Read these off the grid that follows.
1) Give the bottom-right entry.
2) Give the 5th-last entry, reading row by row.
3) Give the first entry in the row that holds the largest entry.
4) Give the bottom-left entry.
5) Give the minimum.
6) Give the 2nd entry on the diagonal from the top-right corner.
7) Give the entry in the top-right corner.
8) Give the top entry of the column that holds the smallest entry.
[[-0.88 -1.36 -1.00  5.76 -0.76  3.44]
 [-1.29 -1.13 -1.11 -1.39  1.24  0.86]]
1) 0.86
2) -1.13
3) -0.88
4) -1.29
5) -1.39
6) 1.24
7) 3.44
8) 5.76

array([-0.63, -3.65, -0.90, -2.07, -0.27,  3.70,  3.81, -0.75,  1.88,
       -1.38, -5.00, -3.39, -0.90])
The first entry from the right -> -0.90
Report the third entry.
A: -0.90
The 2nd entry: -3.65
Report the entry just left of -0.27.
A: -2.07
The 1st entry -> -0.63
Report the largest entry.
A: 3.81
Report the second entry from the right.
A: -3.39
Report the entry just left of -1.38.
A: 1.88
The entry just left of -5.00: -1.38
The entry just right of the largest entry is -0.75
Report the entry just right of -1.38.
A: -5.00

X =
[[-0.41  0.12 -0.93  0.12  0.53  1.00  1.98  1.66]
 [ 3.94  1.35  1.39  1.35  0.76  1.46  2.05  1.80]
 [-5.22 -4.53 -5.17 -4.53 -5.51 -5.10 -1.69 -1.42]
 [-0.13 -0.02 -0.06 -0.02 -0.86  1.03  0.35 -0.75]
 [-1.26 -0.35 -3.48 -0.35 -2.20 -1.93 -1.85 -2.66]
 [ 1.93  0.35 -0.91  0.35 -0.57 -2.25 -0.92 -3.54]
 [-0.18  0.24 -0.40  0.24  0.16  0.12  0.53 -0.88]
 [-2.43 -2.14 -1.18 -2.14 -2.56 -3.16 -3.01 -5.99]
 [ 1.19  0.45 -0.28  0.45  0.59  0.74  1.37  1.99]
 [ 2.15  2.29  3.02  2.29  2.16  0.39 -0.04  1.57]
 [ 0.93  1.07  1.50  1.07  1.65  1.21  0.52  1.73]
 [ 1.18  1.99  1.73  1.99  0.81  2.06  1.54  0.90]
 [-1.06  0.34  0.48  0.34  0.05  1.87  1.91  2.86]
 [ 1.07 -0.75 -0.88 -0.75 -2.79 -4.01 -3.11 -2.11]
 [ 2.84  2.14  2.00  2.14 -0.14 -2.15 -1.60 -1.54]]
Indices start at 1.
The entry directly below the largest entry is -5.22
Find the bottom-right entry.
Answer: -1.54
The top entry of the column that holds the smallest entry is 1.66
The entry at row 1, column 2 is 0.12
Find the entry just right of 1.03.
Answer: 0.35
Find the entry directly above 1.39.
Answer: -0.93
Find the entry in row 2 and column 1.
Answer: 3.94
The entry in the bottom-left corner is 2.84
Find the entry at row 1, column 1.
Answer: -0.41
Find the smallest entry.
Answer: -5.99
Find the entry directly above 1.21.
Answer: 0.39
The entry in row 2 and column 2 -> 1.35
Find the entry just right of -0.40.
Answer: 0.24
Find the entry directly above -0.14.
Answer: -2.79
Find the entry just left of -0.57.
Answer: 0.35
Find the entry directly above the smallest entry.
Answer: -0.88
The entry directly above 2.15: 1.19
The entry in row 3 and column 2 -> -4.53
The entry directly above 0.39 -> 0.74
Find the entry directly above -4.01.
Answer: 1.87
Find the entry just left of the smallest entry.
Answer: -3.01
The entry just left of -1.69 is -5.10
The entry at row 3, column 3 is -5.17
The entry directly below the smallest entry: 1.99
The entry just left of -3.16 -> -2.56
Find the entry just right of 1.50.
Answer: 1.07
The entry directly below 1.54 -> 1.91

Questions about the array below.
1) Which number is the entry just left of 0.09?
2) Which number is the maximum?
3) Which number is the entry just right of -0.27?
4) Which number is the entry just left of -0.33?
((-0.53, -0.61, -0.53, 0.09, -0.07, 0.27, 0.64, 0.72, 0.35), (-0.73, 1.21, -1.52, -0.41, -1.84, 0.66, -1.09, -0.30, -0.60), (-0.46, -0.95, -0.07, 0.55, 0.39, -0.24, 0.68, 0.41, 0.85), (0.38, -0.30, 0.46, -0.33, 0.33, -0.91, -0.64, -1.01, -0.26), (-0.35, -0.54, 0.66, -0.47, 0.35, -1.06, -0.23, -0.23, 0.32), (-0.22, -0.26, 0.39, -0.02, 0.08, -0.56, -0.01, -0.30, -0.14), (-1.60, 1.95, -1.73, -1.60, -2.64, 0.94, -1.72, -0.02, -0.99), (-0.23, 0.29, 0.01, 0.18, -0.78, 0.10, -0.32, -0.30, -0.47), (-0.80, 0.34, -0.65, -0.98, -1.02, -0.12, -0.78, -0.22, 0.19), (-1.05, 1.06, -0.92, -0.82, -1.52, 0.13, -1.34, -0.36, -0.29), (0.08, -0.41, -0.39, -0.27, 0.29, -0.49, 0.14, -0.48, 0.47))
1) -0.53
2) 1.95
3) 0.29
4) 0.46

Read these off the matrix that follows.
1) Which number is the 3rd entry on the diagonal from the top-right corner?
2) Which number is the largest entry in the last row?
3) Which number is the largest entry?
4) Which number is the entry directly below 4162?
5) Which number is the entry directly above 6413?
6) Which number is the entry directly below 6446?
7) Which number is the top entry of the column that holds the smallest entry?
8) Which number is the bottom entry of the column that holds the smallest entry?
[[6045 5971 5963 5713 7563 4992 6294 5464]
 [6413 5088 5504 5650 7316 5315 7258 6321]
 [7320 4568 7798 4745 6792 4964 6047 6073]
 [7970 5919 6795 5651 7480 4308 4890 3847]
 [6815 6630 5655 6896 6235 5551 5593 4949]
 [3983 8704 4837 6417 3796 7532 5400 6245]
 [6629 7241 5481 6267 5098 7415 5834 5945]
 [4425 9293 4655 5611 2989 7179 3826 5433]
 [4617 7612 4425 4162 3782 7202 5185 6862]
 [5864 4714 5862 6848 6988 6528 7911 7788]
 [5921 5528 6239 6281 6663 5329 6446 6256]
 [7278 4917 7338 6074 7245 4626 5923 5608]
 [8075 4891 6707 5192 7046 5715 6141 5255]]
1) 4964
2) 8075
3) 9293
4) 6848
5) 6045
6) 5923
7) 7563
8) 7046

data = [-0.5 -0.2 -0.3  1.8  1.6  0.9 -1.9 -1.2  0.0]
The entry just right of -0.5: -0.2
The entry just left of -0.2 is -0.5
The entry at the centre: 1.6
